Each row has a name. Each piece below is followed by the name of the row it came from, unless a question asks for something else. Each question is about the rows just above it. Places in a row count from 1.

[124 114 103  74 141] : fesik
[120 136 112 127 157] : tob
[127 112 157 120 137] : rugi
[111 138 107 150 133] : girat
[114 102 106  49 137] : mit
[100 122 130  99 122] : deraf
[138 111 107 133 151] : nolo
[131 118 135  77 173] : loni
Which row holds these entries in another order? [133 151 138 111 107] : nolo
Which row holds these entries in another order? [138 111 133 150 107] : girat
Every place of [100] in deraf: : 1
[112 120 127 136 157] is which row reordered? : tob

[129 167 180 144 203  73 182 142 121 115] = viso
[125 115 152 130 120 103 105 114 129 124] = rubo
[181 129 144 167 203 115  73 142 121 182] = lero
Where does [103 105] start? Give its row and place. : rubo, 6
[105 114 129] begins in row and place : rubo, 7
Put [182 121 142  73 115 203 167 144 129 181] back in order: which row is it? : lero
Which row holds these entries in another order? [121 115 129 167 180 144 203  73 182 142] : viso

[141 163 125 150 115 105  95 137 146 143 154 122 159 145 144 153 133 141
 133 132 152 191 125 151 136 106  91 137 111 143  81 104 123 144  99 147
 171  90 137] : kele
[142 139 171 157 137 152 146 123 109 116 112 116  97 124 147 140 139  99
 190 119 147  85 138 156  97  95 159 147 146 149 169  92 119 146 130 127
 142  99 149] : nopor
[104 144 171 152 137 151 145 125 115 105 111 122 132 136 143 133 146  99
 191 123 143  95 137 163 106  81 150 147 144 141 159  90 132 137 125 141
 154  91 153] : pup
[107 153 174 183 127 147 143 114 118 104 110 114  92 134 155 131 155 105
 178 123 144  90 124 148  98 101 146 146 146 143 163  89 123 150 128 130
 144  89 145] : kolu
[ 89 114  92 144 183 143 128 130 174 123 101 118 155 144 148 178 114  98
 124 110 153 127 107 150 146 105 134 163 146 145 143 146 104 123 147 131
  89  90 155] is which row reordered? : kolu
Places of [142] in row nopor: : 1 37
Put [ 89  89  90  92  98 101 104 105 107 110 114 114 118 123 123 124 127 128
 130 131 134 143 143 144 144 145 146 146 146 147 148 150 153 155 155 163
 174 178 183] back in order: which row is it? : kolu
At which places does pup hold [141]? : 30 36
Put [104 150 105 144 146 143 154 191 153 151 163 147 106  95 125 132 141 145
 123 137 125  91 132 143 159 171 152 144  99 137 136 115  90 111  81 141
 122 137 133] back in order: which row is it? : pup
[123 104 128 174 147 146 145 183  89  89 178 130 143 101 144 143 155 123
 148 127 163  98  90 146 118 114 124 150 107 131 110  92 114 155 144 153
 134 146 105] is which row reordered? : kolu

